(in the rows, 128 means zero)
Rotation paths and how fast each direction turns (deg/step):
Each turn is a multiple of 5 degrees from 10 to 175, or 0.
Each row of a path follows its step; steps can be skipped.
path 1
step 0: [137 126 141 131 115 137 124 134 128 120 134 119 118 128 128 123 138 110
 121 108 125 109 129 121 126 138 120 125 125 134 124 139 128 137 121 122
 137 137 126 141 122 119 123 147 136 137 136 120 118 129 130 133 133 132
 134 120 112 129 132 120 119 137 101]
step 1: [134 126 122 133 121 129 133 126 128 119 141 121 137 115 118 129 105 114
 137 145 124 127 119 137 125 133 124 144 122 122 139 136 114 114 120 130
 137 124 119 134 126 115 122 128 120 138 139 123 132 117 123 118 119 124
 133 143 127 117 135 127 123 143 114]
step 2: [128 121 144 117 128 140 124 112 129 134 135 132 136 119 129 125 110 126
 118 127 132 142 121 136 124 130 128 126 117 146 104 133 116 128 127 123
 127 125 117 117 123 151 110 134 115 124 117 131 123 122 131 128 126 135
 138 132 138 127 141 125 128 129 117]
step 3: [118 136 129 131 126 126 131 118 130 120 124 117 128 141 123 117 144 119
 125 123 128 126 126 125 140 118 133 135  88 128 121 127 126 133 119 127
 124 114 129 134 135 140 130 133 134 138 126 123 134 113 144 145 122 126
 119 123 134 121 130 119 132 134 115]
step 4: [129 134 127 136 137 116 118 140 120 119 135 131 119 133 131 125 119 146
 136 132 125 141 122 121 118 134 129 143 128 137 120 125 117 120 123 131
 128 119 108 109 116 116 149 129 128 135 124 122 124 114 142 143 123 116
 119 134 124 124 128 135 133 136 123]
step 7: [148 124 132 131 124 124 129 133 151 126 139 142 125 139 117 130 119 132
 134 136 123 127 118 134 121 149 133 126 133 121 124 132 131 115 119 127
 128 111 128 123 135 121 131 117 146 135 115 130 126 129 120 131 143 133
 132 122 136 136 130 142 139 136 110]
step 8: [144 114 137 123 129 134 127 120 146 124 114 137 136 145 121 110 121 141
 120 117 130 126 131 120 118 128 131 125 127 118 122 126 126 115 137 122
 120 142 125 132 123 129 109 142 135 132 144 133 129 122 123 124 125 133
 128 121 114 124 138 117 132 145 130]
step 9: [127 130 123 122 132 120 132 124 133 130 127 138 142 122 121 132 128 117
 119 104 114 124 127 125 144 128 140 137 120 141 129 135 138 111 122 125
 128 115 124 137 126 106 122 135 125 128 117 118 122 129 122 126 114 118
 139 127 122 108 134 120 135 137 136]
step 10: [135 138 134 115 132 114 134 112 137 138 131 130 132 106 129 132 120 140
 139 127 108 125 133 129 119 120 129 125 119 139 122 115 114 115 115 138
 124 117 117 129 132 117 120 127 127 126 120 140 137 119 134 126 135 145
 115 131 127 129 127 136 135 122 126]
step 11: [128 120 149 136 134 143 130 117 115 128 116 129 137 133 139 117 136 127
 148 115 126 112 132 123 117 128 136 131 109 130 113 122 133 122 130 115
 124 131 128 123 123 121 125 137 117 128 124 116 120 121 131 120 137 129
 113 111 128 136 116 130 127 118 124]
step 12: [138 131 125 127 142 130 125 141 123 112 134 124 133 118 141 119 130 112
 137 124 114 123 130 132 143 123 132 129 130 121 132 131 129 119 114 114
 141 128 118 136 125 124 125 128 132 140 134 118 128 121 126 145 134 101
 115 134 113 133 129 136 137 120 126]
Directions:
[126 132 126 128 127 130 129 125 126 129 125 127 127 131 131 125 127 126
 129 126 130 123 132 128 132 129 130 126 127 128 127 128 129 128 127 129
 125 129 130 127 130 128 131 129 131 129 128 123 128 125 125 125 126 126
 128 131 125 129 129 126 125 132 127]
130
[128 127 129 127 126 128 130 127 129 125 127 129 128 127 126 128 129 131
 132 130 127 125 128 129 126 129 128 134 131 128 127 125 127 128 125 130
 131 130 131 127 128 126 133 125 129 124 127 129 128 126 130 126 129 129
 128 128 128 128 132 126 127 129 126]
115
[126 130 129 130 129 130 127 127 129 127 129 127 129 125 125 131 126 127
 126 125 130 127 127 129 132 127 134 126 128 127 129 126 128 127 129 130
 126 126 128 125 133 129 129 127 126 126 128 129 129 127 131 127 131 133
 130 131 127 128 127 125 131 124 126]
95
[128 125 130 131 128 131 125 123 126 126 129 129 131 130 129 130 126 129
 127 127 127 129 131 127 127 129 126 129 126 127 128 128 122 126 125 125
 128 124 128 130 129 125 128 130 130 128 127 126 129 130 126 132 131 129
 127 131 127 127 130 127 128 129 127]
0
[128 127 133 129 128 129 126 129 125 127 129 127 126 130 127 126 128 130
 129 126 128 130 131 130 128 125 130 124 127 125 122 127 130 131 126 126
 128 128 131 129 129 129 126 127 125 127 131 129 125 129 126 125 125 131
 127 124 129 125 132 127 127 128 130]
125
[131 125 132 127 129 132 129 127 127 129 126 129 126 128 128 128 133 123
 125 125 127 128 128 127 130 122 130 130 129 130 132 130 129 129 130 131
 132 128 126 128 129 129 131 128 129 130 127 130 128 127 126 130 127 126
 127 126 130 129 133 126 128 128 129]
120
path 2
step 0: [128 120 123 143 128 135 138 126 128 123 118 123 142 116 131 125 120 113
 139 127 151 127 131 124 137 138 126 125 134 139 122 138 123 115 117 130
 130 127 135 126 125 121 116 123 117 137 127 126 130 144 128 130 130 124
 121 115 127 149 121 124 124 131 126]
step 1: [115 117 127 130 123 122 125 129 120 119 129 135 122 136 120 126 121 125
 123 114 154 126 133 125 138 120 119 133 136 142 123 139 122 133 132 137
 133 122 137 108 114 115 135 126 123 136 120 127 124 119 132 125 129 133
 123 132 139 140 139 125 121 131 124]
step 3: [118 139 136 137 129 134 126 132 133 114 125 140 130 136 122 108 127 136
 138 125 143 131 133 125 119 125 122 143 126 116 133 134 136 124 121 122
 132 123 136 142 131 138 130 119 112 119 131 134 135 132 133 141 122 123
 132 128 138 142 115 128 120 124 124]
step 4: [130 133 126 134 129 133 131 141 128 123 137 142 125 124 131 127 124 126
 120 129 132 120 127 128 137 149 113 134 129 113 139 139 134 116 118 139
 126 111 135 125 129 117 131 127 105 126 129 134 125 125 125 126 142 113
 127 126 132 137 138 137 124 118 129]
step 5: [133 120 123 135 115 137 126 122 125 132 131 122 127 134 116 129 133 119
 134 132 135 144 144 129 135 137 107 121 128 124 125 139 125 126 124 119
 115 117 138 120 119 117 121 132 125 133 141 128 123 122 120 129 122 119
 114 130 134 141 126 138 139 119 115]
step 7: [129 125 134 126 136 145 142 141 129 129 141 142 136 122 136 117 123 144
 127 134 128 112 140 136 118 123 126 135 115 117 127 137 119 132 131 128
 124 115 127 121 135 128 120 132 129 126 127 120 116 127 131 129 106 129
 135 124 138 140 132 128 124 114 128]
step 8: [117 129 129 137 116 146 122 129 124 115 141 121 134 143 141 105 125 132
 126 128 130 118 141 129 131 132 136 120 119 120 134 132 127 131 115 132
 121 117 128 133 134 126 129 120 124 136 133 117 143 120 123 133 134 125
 130 135 136 129 124 130 136 112 129]
step 9: [128 120 125 130 133 128 134 128 117 115 141 123 127 133 138 134 126 127
 109 123 129 127 126 126 132 138 134 111 124 114 132 138 132 124 133 122
 129 126 128 130 127 112 130 130 121 140 132 142 133 144 116 123 127 123
 116 120 148 136 116 142 136 124 130]
step 10: [130 115 129 129 137 124 136 126 115 111 134 122 142 132 118 111 117 135
 126 127 125 135 141 127 127 135 113 122 133 122 131 127 121 127 150 118
 128 138 130 131 128 122 124 141 125 140 118 121 114 119 131 123 124 118
 122 127 135 127 124 129 135 128 114]
step 11: [124 123 122 137 121 118 141 132 117 132 138 124 132 127 127 107 110 135
 124 121 122 120 132 125 120 126 138 134 133 128 121 130 135 120 138 133
 125 122 144 120 148 133 121 123 125 128 142 123 121 116 141 111 124 135
 121 125 133 125 120 121 139 128 128]
step 12: [120 141 121 127 127 131 130 135 126 110 129 123 132 121 125 123 124 119
 131 128 120 112 126 124 116 118 139 130 120 136 128 132 132 127 134 128
 133 106 131 132 140 131 129 118 129 130 123 123 116 140 116 121 117 125
 123 134 142 145 129 129 146 120 123]
Directions:
[127 130 127 126 128 127 131 129 130 126 127 131 130 129 130 126 129 128
 130 126 126 131 129 131 125 130 130 129 131 129 128 130 128 131 130 123
 128 130 128 126 130 128 129 130 128 123 128 125 127 128 132 125 129 128
 127 129 126 128 125 132 123 126 129]
90
[129 129 128 130 128 128 129 126 130 126 126 127 129 128 129 128 128 127
 127 128 129 130 127 122 128 127 129 129 128 129 126 127 127 126 128 126
 130 128 127 128 131 127 128 128 127 125 128 132 130 131 123 129 126 133
 128 131 127 131 121 131 131 129 132]
120
[135 128 128 128 131 130 130 128 129 126 131 125 125 128 128 133 128 132
 131 129 129 125 127 126 127 128 129 129 131 128 130 129 126 131 131 128
 131 123 128 129 130 126 130 128 128 128 126 127 126 129 127 127 127 127
 128 127 125 128 131 132 128 127 127]
140
path 3
step 0: [124 119 124 129 141 117 118 131 144 135 125 131 128 138 117 123 136 133
 113 131 124 128 140 133 131 129 119 122 132 123 131 118 121 138 124 128
 132 123 137 123 115 142 129 125 124 122 133 119 119 125 126 127 137 115
 127 111 122 116 114 132 130 132 138]
step 1: [138 129 137 129 129 122 131 125 131 126 131 128 125 130 130 135 142 116
 127 140 130 119 139 134 137 122 114 143 129 129 130 124 104 139 122 131
 127 121 132 113 132 122 132 120 133 126 129 122 133 123 127 136 130 137
 133 124 142 119 119 145 131 124 118]
step 2: [128 119 131 136 137 123 124 125 116 124 137 132 130 129 124 120 133 134
 122 140 125 139 132 131 138 126 124 123 138 126 123 129 130 136 133 118
 136 119 121 123 133 113 142 134 126 130 129 126 126 122 117 138 151 111
 133 123 129 116 141 140 125 117 130]
step 3: [129 120 123 127 128 120 116 122 125 127 117 135 120 125 118 119 137 125
 126 134 114 126 149 137 131 119 132 124 127 131 138 123 124 139 115 138
 127 125 145 120 122 121 130 127 123 119 121 121 119 110 120 117 131 125
 135 131 130 140 138 129 120 121 126]
step 4: [135 124 121 135 136 121 122 136 126 129 124 122 118 134 119 114 138 131
 137 127 127 119 137 134 124 114 123 138 138 128 131 128 119 134 135 112
 135 123 130 122 114 131 127 125 134 133 141 127 118 133 128 136 130 123
 147 121 136 116 131 127 127 133 110]
step 6: [137 122 130 135 132 110 126 125 123 129 123 123 127 122 133 130 148 128
 116 134 133 134 141 135 126 137 119 142 120 127 140 123 116 132 134 124
 123 123 137 129 135 122 144 131 138 124 134 129 119 115 118 129 131 130
 133 118 135 126 135 138 128 137 138]
step 7: [134 129 133 133 133 131 117 134 124 138 134 134 129 122 122 105 140 132
 125 138 113 121 137 120 130 120 128 128 137 132 132 136 117 128 137 128
 120 121 130 125 119 113 122 127 121 126 138 124 131 115 125 144 140 127
 131 124 128 123 128 145 123 119 133]
step 8: [122 124 113 124 129 118 116 132 127 131 114 132 120 128 116 133 126 124
 122 129 118 123 138 131 130 128 131 130 131 133 121 127 123 137 124 123
 124 118 148 125 133 110 138 128 128 133 131 131 136 115 130 132 132 111
 136 127 131 121 138 127 135 130 108]
step 10: [124 130 132 126 135 117 122 113 135 133 133 143 129 141 128 129 148 133
 125 127 121 123 133 126 128 129 132 137 124 141 130 132 119 122 141 118
 130 126 144 138 128 119 125 124 130 121 129 128 126 130 120 142 116 127
 145 130 133 121 141 134 116 118 125]
step 11: [127 119 130 125 141 123 126 152 123 133 126 121 122 131 118 121 134 127
 127 132 123 130 137 125 118 138 120 126 112 145 128 128 121 132 136 125
 114 122 140 128 134 127 132 127 129 134 131 138 122 115 120 135 130 114
 127 118 129 121 131 134 116 138 134]
step 12: [136 128 125 124 123 135 123 124 143 142 123 134 117 126 137 113 134 129
 125 135 121 130 137 123 134 124 130 134 132 137 127 125 113 126 128 121
 119 129 132 126 135 114 131 121 124 116 153 139 128 112 132 124 128 128
 136 122 119 126 129 141 137 132 125]
Directions:
[129 127 125 128 125 129 126 126 125 129 130 129 129 125 128 128 131 129
 129 128 131 124 122 127 130 128 128 127 130 131 129 124 125 128 129 127
 129 128 126 128 126 126 122 125 130 131 129 128 130 130 126 131 126 131
 130 129 131 128 126 131 126 127 127]
125
[126 124 126 129 127 129 125 125 128 128 132 127 129 126 129 126 126 129
 124 128 127 130 128 131 130 132 131 128 127 126 126 127 127 131 127 126
 131 130 125 130 133 129 130 128 130 127 132 129 126 126 127 122 127 129
 128 131 128 129 130 129 128 129 129]
110
[123 128 128 130 125 127 126 127 129 130 129 134 131 128 129 130 126 128
 127 126 126 128 126 127 127 128 127 127 130 127 126 129 126 125 127 125
 128 129 134 127 125 128 131 124 126 124 128 128 128 130 128 127 132 126
 129 130 128 131 126 128 125 128 130]
145
[129 127 127 127 125 126 127 125 125 127 127 127 128 129 130 127 125 128
 130 128 132 132 127 124 128 124 123 129 128 128 124 129 126 127 126 129
 128 129 126 126 129 125 130 127 130 126 128 131 132 129 126 125 125 125
 128 125 128 126 127 129 132 126 128]
100
